In the rows, zero is written as 128.
The rows of D fall into several groups, which share some directions, and each row is roughly a mix of its group's hidden directions.
D:
[[111 131 159 115 152 137 127 121 125  86 136 124 213  86 122 134 118 150]
 [132 120 146 130 108 106 134 140 100 108  61 136  84 145 130 142  65 118]
 [ 93 147  88 118 118 136 180 111 151 130 107 175 136 135 154  90  88 139]
 [117 124 116 123 132 113 165 122 124  93  66 166 168 108 132 107  77 117]
 [139 113 187 134 120 100 117 148  68 129 163 108  99 163 122 152 141 113]
 [113  93 143 123 161 102 135 120 138  70 118  98 164  71 150 139 125 149]
 [128 121 156 116 121  88 155 174  76 101 135 167 156 133 147 129  94 100]
 [152 102 168 135 133 114  95 163  95 103  71 143 114 109 115 153 114  90]
 [150  98 170 136 132  97  99 153  88 128 165  90  95 141 129 159 164 114]
 [149 120 111 157 151 130 114  96 177 114 138  64 131  88 110 144 162 136]
 [ 94 128 164  92 112 108 167 126  90 112 114 129  98 161 135 121  73 154]
 [140 134 151 114 109  90 146 183  80 129 187 141 129 156 143 136 117 106]
 [121 117 157 107 138  92 175 145  87  91 117 160 176 117 121 109 102 104]
 [130 156 116 171 127 162 116  90 190 114 108  93 109  99 119 150 108 145]
 [145 145  86 133 122 134 147 105 178 160 160  85  81 135 103 116 158 132]
 [114 140 135 118 140 130 166 122 156  78  84 139 155  77 115 120  76 130]
 [115 142  89 135 138 171 129  76 187 137  85 125 130 108 110 107 131 150]
 [125 124 167 113 136  93 175 144  84  91 132 152 178 121 113 115 104 102]
 [148 134 151 119 110  96 133 175  78 140 195 129 132 163 132 140 134 107]
 [103 118 187 111 125 147  88 144  71 123  97 165 139 146 138 143 108 138]
 [120 133  75 139 127 133 168  74 157 165 130 124 111 158 117  86 155 130]
 [139 124 142 120 113 115 109 155  92 166 193 115  97 174 136 138 166 124]
 [147 119 127 141 111 112 115 142 101 171 172 117  75 179 134 134 167 110]
 [ 99  88 168 129 128 104 109 142  79 122 137 132  87 153 183 146 135 142]
 [116 136 141 114 128 124 144 156 115  89  92 178 176 101 141 126  71 118]
 [125 100 196 129 155  94 142 128  90  82 147 101 150 105 114 141 142 118]
 [125 133 130 107 103  94 164 162  82 150 167 157 107 180 146 112 116 112]
 [122 115 165 108 144  93 167 145  85  90 136 150 187 112 120 114 116 108]
 [109 113 103 136 129 102 193  92 118 149 128 153 107 166 134  78 147 108]
 [174 137 156 118 125 100 132 175  95 121 169 119 157 124  86 140 136  86]
 [100 110 163 118 118 103 127 160  68 119 143 164 129 157 182 137 108 133]
 [131 165  74 122  99 158 137 134 151 173 112 178 116 158 126 102 108 119]
 [128 147  92 124 102 154 124 137 137 181 109 177  77 168 131 106 128 113]
 [134 132 147 115 111  87 161 175  77 128 176 156 136 158 143 124 114 100]
 [123 144  62 129 122 133 149 105 162 164 178 119 145 148 146 102 155 149]
 [127 144 130 120 121 105 186 137 120  94  91 160 151 118 113 109  66 104]
 [117 122  64 113 114 114 134 138 149 157 170 121 109 150 187 119 140 159]
 [120 119 118  80 117 124  96 177 110 154 182 125 123 146 170 138 146 161]
 [127 109 104 155 114 123 131 104 115 151  61 159  77 168 138 111 119 106]
 [126 138 121 123 101 108 170 143 121 129  90 155  64 153 130 117  75 108]
 [124 115 161 118 126  88 156 170  78  96 124 170 149 127 148 127  94  99]
 [114 152  88 127 133 168 138  93 182 125  80 144 155 102 115 107 104 146]
 [110 112 122 112 122 145  66 138 105 157 157 123 140 157 176 146 153 173]
 [124 107 148 133 159 147  82 112 134 129 165  95 160 103 127 142 193 149]
 [134 137  99 117 112  77 203 152 134 120 161 131 105 136 142 108 101 108]
 [131 158  55 127 108 165 115 123 175 163 105 153 131 136 139 113 112 141]
 [112 135 131 123 140 131 162 116 157  80  72 142 146  81 120 119  76 131]
 [ 92 138  99 131 138 159 155  59 153 150 124 136 152 145 123  87 146 157]
 [102 110 169 119 143 163  64 119 104 115  91 137 163 116 139 149 128 161]
 [130 108 175 127 164 150  96 127 112 116 114 146 172  91  94 126 176 105]
 [126  95  93  67 147  99 138 176 130 124 138 149 153  95 154 105 152 128]
 [149 149  85 131 105  93 188 145 146 145 164 124  86 149 128 110 115 102]
 [127 164 109 131 131 147 153 104 160 146 202 106 167 128 109 112 156 142]
 [102 104 187 117 142 152  73 129  86 113  90 148 147 123 138 147 128 147]
 [150 112 152 147 134 101 113 122 117 120 182  53 113 133 122 160 160 137]
 [116 123 155 122 139 145  98 143 127  85  72 151 164  83 138 149  88 138]
 [123 146  97 100  99 162  92 143 142 179 129 131  75 164 141 132 124 160]
 [ 74 106 129 130 146 163 107  89 151 126  87 143 106 115 169 121 137 171]
 [122 119 135 105 104  92 162 135  82 123  87 139  98 172 130 118  73 126]
 [114 126 143 117 156 146 111 115 134  97 133 122 216  84 125 132 135 154]
 [163 172  99 133  97 105 165 146 140 137 187  97 131 150 112 134 100 119]
 [146 141 102 103  95  81 167 162 104 140 167 114 113 171 138 124  93 127]
 [129 108 191 127 126 103 106 143  68 120 165  97 116 155 133 159 139 133]
 [132 124 134 137 157 152  92 109 155 121 163  91 176  89 117 142 178 147]
 [147 119 142 139 128  94 134 125 112 133 200  63 114 148 123 145 163 132]
 [160 119 132 122 104  85 117 194 103 116 132 118  87 134 150 162  95 109]
 [117  98 181 127 132 106 105 154  58 109 123 156 153 142 156 144 122 118]
 [125 123 144 142 135 182  50 104 135 149  98 116 120 129 118 151 155 152]
 [164 155 111 149 107 122 128 123 133 161 192  79 114 165 103 140 149 123]
 [133 130  85 133 121 129  98 162 171 135 172 109 107 107 185 154 138 152]
 [112 116 147 122 149 115 168 132 139  78  76 160 136  77 124 114  97 107]
 [126 136 162 112 106 103 156 160  68 142 157 159 110 178 127 120 112 104]
 [173 170  72 160 108 137 144 124 174 150 134 120 127 130  94 123 120  97]
 [123 158  83 128 125 165 151 109 184 142  85 164 122 110 109  98 112 120]
 [148 139  70 129 100  93 166 130 125 163 167 115 110 179 138 109 127 121]
 [115 105 192 115 128 111 114 140  64 134 160 118 102 165 133 142 149 132]
 [156 153  71 132  89  95 158 148 138 145 155 108 105 164 144 130  89 126]
 [103  93 166 127 125  92 126 150  64 114 133 152 118 155 180 137 119 127]
 [134 131 137 144 134 160  79 112 150 154 170  83 102 129 120 151 182 149]
 [129 133 153 155 146 127 165  90 132  89  82 138 166  99  86 115 107 100]
 [118  98 157 126 160 107 123 112 126  81 146  77 172  87 137 146 143 156]
 [151 139  86 112 107  95 143 169 131 150 203 107 124 148 153 132 135 130]
 [138 105 175 143 146 106 117 113 113 109 169  60 116 120 112 155 165 134]
 [138 137 190 144 143 149 116 118 116  96  85 134 151  98  73 141 115 102]
 [128 136 162 117 147 140 106 134 125 115 193  97 187 103 116 146 159 149]
 [125 130 163 168 146 115 162  97 127  72 105 124 172  95 111 132  99 109]
 [128 118 101 147 144 146 140  64 160 156 109 108 105 136  95  98 178 125]
 [117  99 191 117 130 107 106 142  63 127 158 114 110 158 140 148 147 136]
 [122  95 179 117 132  79 135 154  68 105 164 112 125 142 151 144 132 127]
 [147 139  77 113  96  86 171 142 112 154 158 120 118 180 137 110 107 123]
 [141 165  86 128 126 175 107 105 190 140 116 106 152 104 100 131 121 153]
 [ 98  94 187 117 158 149  88 131 111 102  85 148 126  92 136 140 144 136]
 [104 137 103 123 132 128 188 108 146 115  85 179 146 117 128  85  97 115]
 [133 124 137 101 139  98 182 145 104 103 112 163 176 112 100  96 110  93]
 [114 145  92 132 136 177 120  83 190 135  87 123 130 104 114 115 126 156]
 [ 98  81 174 118 156 129  89 126 109  93  90 123 126  96 157 149 135 154]
 [149 149 129 171 133 140 159  84 154 121  89 126 124 117  68 114 123  88]
 [129 120  81 130 110 112 110 160 154 140 155 113  79 131 195 149 123 150]
 [ 98 105 175 143 161 167  86 104 139 109  90 140 122  87 131 139 157 137]
 [137 124 143 110 140  90 184 147 102  96 128 153 179 109 106 105 113  91]
 [133 112 125 143 134 138 104  96 140 163 154  80  75 150 119 133 187 141]
 [150 133 145 148 157 157 101 120 142 125 136 132 183  88  84 129 178 100]
 [139 130 130 128 134 103 184 128 102 121 116 171 169 132  94  90 126  76]
 [141 110 188 139 142  92 139 128  93 103 172  79 122 127 107 148 151 115]
 [129 133  83  82  99 136 110 163 118 180 129 155  99 172 148 114 125 142]
 [123 120 163 117 129 108 131 168  88  87 104 169 170 110 145 139  84 111]
 [122 129 119 111 121 100 176 143 109 100  86 171 159 124 134 106  71 110]
 [148 112 106 152 153 100 161 111 178  97 131  83 116  76 117 127 149 111]
 [118 132 143 111 113  99 149 175  88 103 134 172 159 134 164 132  76 119]
 [121 129 155 116 155 140 117 121 124 100 153 118 218  91 114 132 143 144]
 [151 158  92 122 109 116 165 137 156 160 191 101  92 149 110 116 142 119]
 [161 125 165 132 140 143  63 149 123 111 124  93 152  95  98 172 140 126]
 [135 112 148 134 155 139  91 120 131 136 182  91 150 111 118 141 200 136]
 [125  94 191 130 151 101 111 131  85  88 146  93 156 112 131 156 141 135]
 [116 109 137 144 131 151  92  88  81 156  88 157 163 173 122 115 151 129]
 [130 123  64 136 106 113 118 146 157 146 137 118  81 141 191 139 116 147]
 [120 119 170 130 144  97 167 129  91  80 125 144 189 109 120 122 105 109]
 [ 88 112 135 103 148 145 137 125 134 103  67 182 148  92 145 106 108 137]
 [122 150  90 130 122 178  98 120 163 141  68 170 150 114 129 120 104 137]
 [166 133 119 151 113  99 129 133 121 148 193  72 103 158 118 147 154 117]
 [102  70 170 118 152 108 102 137 102 100 102 122  94 107 167 145 145 141]
 [159 147 142 109 123 103 149 164 107 132 205 110 160 134  98 130 144 107]
 [136 114 128  93 160 122 151 132 126 116 120 148 192  90  87  94 160 104]
 [112 113 185 101 124 109 140 141  76 100  83 141 108 139 119 134  82 128]
 [116 131 204 124 150 153  99 142 125  87 124 124 139  78 110 158 124 132]
 [133 159  76 128 122 161 130 102 200 148 131  97 107 114 112 123 129 154]
 [183 128 105 165 135 127 111 128 131 141 108 137 161 120  83 125 161  69]
 [109 126 101 138 144 165 120  77 180 123  66 125 127  99 121 115 126 152]
 [132 128 132 135 126 119 170  83  94 143  91 144 140 171  78  90 127 101]
 [128 146 113 122 102 111 176 141 134 120  85 155  81 140 126 115  64 110]
 [109 155  65 125 115 143 170  94 175 154 131 137 116 145 138  93 116 148]
 [134 117 141 115 105  90 154 142  80 120  80 138  94 166 123 126  74 113]]
Here is one row of each group, with its name. Which group are the others in?
[ 77 112 128 133 154 170 104  87 162 132 120 136 121 106 163 120 164 170]  R
[135 134 187 126 117 100 161 154  71 118 143 150 114 154 103 127 110  88]  P
[134 126  81 143 135 127 166  78 174 150 120 102  91 132 104  96 158 123]  B
[117 142 130 126 136 131 168 115 162  83  74 139 136  83 112 119  74 125]  L

[145 129  69 103 109 125 129 158 158 171 127 134  60 142 136 114 140 121]  L
[134 121 110 152 141 163  71 101 161 152 146  93 130 119 132 144 184 152]  L
[120  79 175 147 152 122 100 103  93 133 116 112  92 139 123 134 186 118]  B
[ 99  86 186 108 143 106 113 149  74  95 111 142 132 121 161 142 120 139]  P
[156 123 132 146 120  99 119 129 117 138 193  61 108 151 127 155 157 133]  P
[129 118 166 117 118  86 145 178  68 115 160 154 132 147 150 135 113 103]  B
[143 131 123 156 148 161  88  91 171 120 115  82 150  91 101 148 152 144]  P
[143 144 136 175 135 134 163  83 148 108  82 128 131 113  77 117 112  91]  L
[ 95 101 142  97 142  90 172 148 112  83 114 153 140 101 166 114  97 134]  P
[130 127 106 144 101 112 151 124 110 145  76 162  77 173 138 114  90 104]  L
[103 152  93 130 131 152 158  78 163 154 172 118 150 143 128  97 153 159]  R
[130 142  98 140 134 149 100 142 182 135 188 106 133  95 161 148 158 150]  R
